0: [121 109 122 129 114 141  93  77 110 104 119 112 169 149 122 127 149 171
 118 144 102 100  88 121]
1: [170 109 146 103  76 119 117 179 122 148 113 101  98 156 160  88 149 163
 114 139 173 188 118 126]
2: [105 146 106 145 169 240 166 126 128 130 127  91  90 145 118 155 114 117
 179 110 137 143 133 124]
3: [118 155 155 153 184 108 195 142 174 188 118 110  93 122 162 134 138 129
 116 123 114  98 169 121]
4: [ 83 170  98 138 193  74 149 119 164 139 124 136 146 103 110 148  94 104
 119 109 123  89 134 116]
5: [166 122 146  90  75 128  85 165 113 134 124  93  91 160 138  98 121 142
 109 130 149 179 102 135]
6: [146 117 129 100  78 107  78 145 110 107 114 127 157 137 110 102 132 130
 110 121 127 141  54 128]
7: [133 147 121  94 107  51 122 104 143 138 137 144 123  98 134  95  96  89
 118 120  84  81 152 121]
8: [ 88 179  93 140 195  93 147 129 157 137 122 128 141 100 105 147  91 102
 121 116 124  89 128 121]
9: [168 117 143  75  79 134 104 159 105 137 112  86  87 156 148  97 136 134
 109 130 138 181 102 132]
10: [133 117 133 111  80  65  66 118 111 104 129 149 160 119 110 116 133 127
 108 116 111 117  84 114]
11: [114 134 118  96 120  60 111 101 129 131 140 141 124 101 115 104  82  88
 108 116  72  92 133 128]
12: [136 109 133 125 141 221 162 133 125 147 120  77  76 144 151 136 136 128
 178 121 154 195 131 123]
13: [146 147 173 136 134  74 194 151 179 162 165 201 153 124 159 142 138 113
 117 129 130  93 186 159]
14: [157 101 149 108  90 176 157 170 127 141 128 110  96 149 158 120 148 167
 163 146 170 224 142 135]
15: [150 152 178 127 132  76 187 151 169 172 169 186 141 120 161 143 140 114
 109 136 124  95 188 150]
16: [138  98 122 105 133 229 153 129 129 135 121  84  77 144 140 135 123 126
 177 124 147 195 120 121]
17: [ 94 121  90 149 182 117 101  83 107 111 122 118 168 100 109 150 152 146
 108 124 123  90 146 119]

[ 84 125  96 150 170 107 101  78 106 105 109 130 167  93 110 140 140 148
 122 126 111  91 141 119] >> 17 0 4 8 11
[122  99 122 111 109 163  94  81 110 100 123 120 165 140 119 121 144 165
 139 141 103 122  74 117] >> 0 6 10 17 5
[ 88 130  86 143 179 140  99  83 104 110 110 112 146 104 105 146 108  94
 112 132 118  89 137 119] >> 17 8 4 0 11
[ 89 116  86 133 178 106 103  68 108 111 113 126 167  99 108 146 140 137
 122 126 117  89 144 119] >> 17 0 4 8 11
[158 117 140 126  77  99  91 162 110 104 121 142 162 143 114  98 128 149
 111 129 152 165  55 134] >> 6 10 5 1 9
[154  99 145 111 101 192 165 155 126 144 125 109  95 148 156 128 143 171
 177 141 164 223 139 133] >> 14 12 16 1 9
[105 127  83 161 171 106 100  78  96 105 120 132 168  97 111 142 144 145
 116 137 122  90 145 120] >> 17 0 8 4 10
[115 114 117 124 117 146  94  79 107 107 118 116 167 139 114 127 148 157
 126 141  96 104  79 119] >> 0 6 17 10 11
[104 146 112 139 168 246 165 129 129 129 125  92  95 146 116 155 114 117
 174 109 139 137 132 125] >> 2 12 16 14 8
[135 124 132 130  81  70  64 118 105 100 135 156 162 114 111 126 128 126
 118 124  99  99  95 131] >> 10 6 0 11 7
[127 128 124 126  80  70  69 126 110 107 149 162 152 106 112 110 128 114
 114 123  99  98 101 135] >> 10 6 11 7 0
[ 89 129  91 131 172 105  90  81 108 105 119 123 151  94 105 141 119 114
 110 129 111  83 136 114] >> 17 8 4 11 0
[163  97 144 107  87 179 150 171 126 141 127 108 100 142 153 120 147 166
 155 142 161 223 131 136] >> 14 1 12 16 9
[115 134 103 173 157 230 133 105 125 110 123  84 108 145 110 155 120 112
 153 141 136  92 141 119] >> 2 12 16 17 0
[ 98 141  86 165 182 146 110  80 111 104 118 112 152 115 109 153 113 104
 113 140 123  84 145 117] >> 17 8 4 0 11
[ 85 121  88 122 162 107  91  81 103 100 118 119 160  97 110 145 139 137
 114 121 108  79 129 115] >> 17 0 4 8 11
[ 88 127  92 140 180  92  96  67 102 105 120 143 151  92 109 140 131 131
 112 125 118  87 143 126] >> 17 4 8 11 0
[111 146 113 144 163 251 171 124 123 118 121  98  90 146 112 159 116 120
 177 118 144 142 134 122] >> 2 12 16 14 8
[116 112 121 129 105 148  95  79 107 109 124 107 167 142 112 124 148 170
 120 141 101 104  86 119] >> 0 6 10 17 11
[106 139  96 155 177 170 101  80 109 109 119 102 137 122 105 154 120  88
 115 136 125  88 136 119] >> 17 8 0 4 2
[124 108 120 128 106 143  95  82 110 102 121 108 175 136 113 126 149 163
 122 139 101 110  79 117] >> 0 6 10 17 11
[ 87 119  87 163 178 113 106  75  97 106 121 128 169 102 110 136 133 147
 121 134 124  90 148 126] >> 17 0 8 4 11
[165 123 140 118  72 100  90 163 108 107 121 140 166 139 108 106 137 142
 116 133 146 165  64 132] >> 6 10 5 9 1
[124 144 160 155 183 107 201 149 171 190 115 113  97 118 161 129 145 125
 115 129 119  93 168 112] >> 3 15 13 4 8
[ 79 119  87 135 177 106 104  72 108 109 116 122 159  97 109 135 123 129
 110 120 111  88 140 114] >> 17 4 8 0 11
[143 120 135 130  83  64  62 129 111 107 142 163 148 113 114 110 127 124
 109 127 108 114  95 130] >> 10 6 11 7 0
[123 105 123 106 104 163  88  83 113 104 125 108 162 139 115 125 135 156
 136 134 100 121  75 124] >> 0 6 10 17 5
[114 145 157 146 188 104 190 140 170 185 114 111 103 122 162 120 138 131
 116 131 107  91 159 134] >> 3 15 4 8 13
[ 98 134  88 160 177 169 107  82 115 105 119 115 138 116 108 151 119  95
 109 141 119  81 138 112] >> 17 8 4 0 2
[114 147 109 138 163 251 177 130 129 120 121  97  91 141 115 156 114 120
 180 117 145 141 138 127] >> 2 12 16 14 3
[125 147 158 160 188  96 195 137 180 182 117 117 102 116 162 132 127 127
 119 126 115  92 170 119] >> 3 15 13 4 8
[123 120 122 126  81  67  67 108 102 102 139 155 156 115 116 112 120 126
 120 115  97 109  90 119] >> 10 6 11 0 7
[116 108 115 124 113 140  87  80 108 104 117 111 165 147 115 122 145 162
 117 136 102 107  81 119] >> 0 6 10 17 11
[132 122 131 128  82  64  65 126 114  99 131 159 149 109 111 112 132 124
 111 118 105 122  87 125] >> 10 6 11 0 7
[120 110 115 122 113 155  98  74 114 106 118 112 162 145 111 123 140 160
 132 146  99 122  78 127] >> 0 6 10 17 5
[113 139 109 146 155 249 171 121 130 120 122  93  88 143 115 156 118 114
 180 121 140 144 136 118] >> 2 12 16 14 3
[157  96 147 103 105 188 158 153 130 149 119 100  94 150 161 120 147 161
 163 141 167 219 139 133] >> 14 12 16 1 9
[ 87 126  99 134 163 104  94  72 113 107 115 123 170 106 106 134 125 122
 110 123 109  88 133 120] >> 17 0 4 8 11
[108 154 147 156 190 111 195 137 168 180 118  99  99 114 148 132 139 120
 117 124 107  99 167 117] >> 3 8 4 15 13
